Each named move below is a turn or a mirror, shown by a few rows before and after it. Which moves, in which order, take the first row of each later pair to the second? The first pair is answered.
N:
-9,0,20,9,-23,-6,-5,16,22 => 13,20,15,1,-14,-9,-22,14,5
-25,-29,-17,13,-12,-49,10,4,-29 => 1,-4,-19,6,-1,-52,-11,1,-43
-46,-39,3,12,-25,-7,6,20,-13 => 11,17,-7,-6,-1,-12,-39,8,-51
-48,-26,-18,17,-30,-48,-5,10,-20 => -6,14,-26,6,-14,-50,-38,1,-46
X:
-5,-7,15,-17,-31,2,-8,4,26 => -15,-9,5,-11,-35,-13,-11,12,7
-14,-3,-13,23,7,-21,1,3,-24 => 9,-7,13,11,24,15,17,-12,16
16,8,28,2,23,3,25,-11,9 => 20,32,8,-17,8,-14,-10,1,-16
F:
36,29,40,-44,14,4,-27,-5,14 => -38,-34,-50,38,22,-2,2,3,1
0,0,20,9,0,-9,15,3,-14 => -3,-2,17,10,-1,-8,13,7,-14
7,31,-19,12,-9,-33,-3,7,-37 => 12,36,-14,9,-12,-31,-6,6,-35
K:
34,36,8,-14,30,-19,-18,5,-33 => -6,-19,-32,36,45,15,22,1,5
-21,-12,-44,5,-15,16,-5,3,13 => 19,32,2,-15,-7,-16,-21,0,-29
1,-10,-4,-2,5,27,7,-10,32 => 20,15,18,-25,-4,11,-10,-9,15
-17,-13,-38,-26,-27,17,-25,16,19 => 30,22,33,-8,12,-26,-14,-5,-36

Between the rows of a pair lie 2 to 4 moves.
10,29,30,-39,-44,-45,-44,7,-42 => 26,-19,-33,28,39,63,2,-37,35
F X N K
9,-14,56,-30,-11,33,30,7,72 => -7,8,40,-63,-56,-6,-9,29,39
F K N
-15,-9,14,-37,-39,38,10,-6,55 => 1,15,-79,7,-1,26,-29,-10,-10
N F N
-5,17,-3,-34,-31,-4,-26,14,9 => 15,20,25,7,13,-30,-5,-4,-32
K X X
3,-16,-32,37,4,-4,25,20,-25 => 36,0,-29,28,23,23,18,8,-7
N F K N
-14,1,-41,17,-19,49,-19,8,35 => 44,44,-10,17,18,39,-29,-13,7
K K X
19,10,-14,21,29,-34,-19,12,-47 => 14,10,-56,-1,8,-3,-39,20,-16
F K N K
10,32,-21,-42,-19,-3,-35,9,-11 => -14,1,51,-20,-18,-34,14,6,-14
N K N
-19,-1,27,-42,-54,-2,-2,6,25 => -37,-7,-42,6,-38,-27,-14,7,-24
X N F
-13,4,-6,-21,-23,-22,-12,6,-7 => -1,-10,-10,-14,-1,20,5,-9,34
K N K X
-36,-13,-40,33,0,-17,6,11,-18 => 10,2,-40,16,29,36,2,-9,21
X N K F
26,14,20,-7,12,17,-2,-16,6 => -4,-16,1,22,15,20,16,-16,15
X K F K
-3,-9,-46,56,33,22,28,-4,-19 => -26,-10,16,-35,-51,21,17,27,37
F N X N
-1,-15,5,32,-2,-13,21,3,-50 => 16,-10,-17,36,21,21,17,-10,-31
X X K N
18,31,5,-24,14,-28,-7,-21,-33 => 15,18,1,-48,-1,20,-4,-21,29
K F K K
44,26,14,-32,19,13,-25,-22,2 => 3,-30,-2,12,27,37,22,-27,36
X K X
22,10,-24,-7,0,-5,-47,-2,-13 => 35,1,42,-5,16,-1,-9,-17,7
K N F
13,16,-42,10,-24,8,-22,21,21 => 35,31,29,6,-13,-26,-6,13,-5
F N K
13,-4,-12,12,-1,67,39,-25,47 => 9,7,-11,-24,-29,64,19,-13,55
K K N K
-30,-25,40,3,-9,9,42,24,38 => -53,-23,-21,-3,-34,4,14,39,25
F X N F
-12,-21,12,69,35,-26,42,-14,-35 => 32,37,6,29,35,-37,-11,-11,-65
K N K
-75,-44,-51,29,-24,9,26,6,15 => 17,24,80,11,26,-35,27,-24,-39
K K F
-18,-48,33,35,-6,4,19,-14,-16 => -10,-28,59,-10,-34,2,1,-2,-3
F X N
-35,-15,-53,9,-21,0,7,-6,11 => -15,-2,-17,-34,-37,16,0,-5,41
F N F X
-5,12,15,-10,-35,2,-5,-10,28 => 21,26,10,-4,-12,13,-15,-23,22
K X K X
6,-23,19,21,15,38,5,9,1 => -18,-29,-3,26,-5,15,-3,21,-23
K X K K
-6,0,-49,9,0,29,6,11,35 => 20,13,41,-16,1,15,24,4,40
F X X F
48,51,23,12,27,11,-9,-6,-18 => -7,5,-17,1,-15,56,5,9,54
N X K K
-26,-9,46,34,2,-28,45,2,-51 => -33,11,-32,31,-11,-34,-2,14,-75
X X F
-16,-9,40,40,-1,3,13,-4,4 => -15,12,7,-6,-37,16,-30,12,23
F K X
23,4,10,-16,16,-1,-15,-9,8 => 6,-2,-13,-22,1,4,-24,-1,14
X X K N
-11,-19,44,-14,-3,12,35,-11,28 => 31,22,-12,-29,13,36,-15,-19,16
N F X K
13,44,-76,15,24,13,-20,-32,-52 => -11,0,54,33,21,-22,64,-36,-42
F N K K
-32,-22,26,7,-30,-43,4,13,-31 => -2,6,49,-31,-34,-31,-14,9,-19
K F N
-52,-17,-60,10,-22,2,-25,21,6 => -32,17,-30,-9,-30,-32,-47,26,-32
X F N X
45,-19,25,14,45,22,-3,-5,-3 => 42,-16,45,-12,27,21,-5,1,11
X N X K
38,-1,20,-42,7,32,4,2,31 => 26,-17,18,27,44,-7,31,-11,-25
F K K
-16,8,1,-20,-14,10,-21,25,14 => -14,-2,-19,-4,4,26,-15,17,21
K K X F
-7,24,29,-33,-25,-18,-22,10,-6 => -29,4,32,-9,-25,-35,-3,11,-22
N F K
20,-22,51,14,8,4,42,-2,18 => 37,7,64,-12,-6,-21,13,7,-10
F K K
18,16,-19,-5,7,7,-25,1,-2 => 5,15,-10,-15,-10,-12,-25,9,-9
X K F
1,20,-47,-27,-29,26,-26,2,15 => 29,8,17,2,21,44,22,-24,31
K K F K
18,31,-40,-20,-20,-26,-38,15,-51 => -18,-28,-28,50,15,-28,30,2,-45
F K N
-23,-16,17,-30,-37,-42,-23,28,-39 => 14,-2,70,-29,-5,-33,-6,7,-31
K F X X
-27,-33,-4,55,23,0,36,-12,-14 => -30,-14,56,-7,-27,-28,24,9,-11
F X N F
-21,-34,-43,23,-13,24,26,46,25 => 38,33,-4,-39,-23,5,-27,47,-2
X N X F
7,16,31,-10,0,-23,0,-1,-20 => 7,2,-8,26,28,-9,6,-12,-24
K N X
3,-4,-43,24,30,11,7,-15,-21 => 34,10,11,-15,27,32,6,-20,15
X N F
-9,-8,-49,0,-8,31,-9,8,35 => 35,35,-5,4,24,-14,-20,-2,-33
X N K
-7,4,56,-57,-39,9,0,23,43 => -29,-5,-22,-46,-46,28,-21,29,50
K X K K
12,31,-47,-8,-7,15,-38,-16,-21 => 31,17,49,2,20,18,16,-36,-1
K X N F
-44,-46,35,7,-20,12,47,-3,50 => -55,-36,-39,-10,-44,19,3,14,47
X N F
12,22,13,-57,-23,-33,-4,5,1 => -19,-21,26,-1,-2,-40,48,-2,-2
N K F
-20,-1,67,16,26,-41,48,8,-15 => 33,30,51,8,65,-4,26,-13,-9
K X N K
-35,-9,-9,19,-33,-53,11,21,-24 => 23,17,57,-30,-16,0,15,1,33
F X F X
27,33,6,-15,13,10,-22,-5,-5 => -14,-15,-20,30,23,23,16,-7,11
K X K N
-31,4,-22,-16,-42,-12,-5,6,-2 => 10,10,-12,30,31,9,20,-28,-8
X N K
39,27,54,-30,19,6,14,-12,7 => 22,43,-34,-40,-7,6,-36,6,-15
X X K N
0,-8,-8,-29,-29,33,-13,0,56 => 18,-16,33,7,13,29,25,-22,49
K K F
-53,-10,5,-35,-75,-32,-18,48,-2 => 8,11,69,-65,-43,8,-8,21,39
K X K K
-51,-26,-23,-29,-52,5,-8,22,28 => -48,-28,27,-29,-54,-13,8,20,24
F X F X
15,31,23,-31,-20,-1,-7,13,24 => 26,19,24,16,27,10,24,-10,23
K X K F
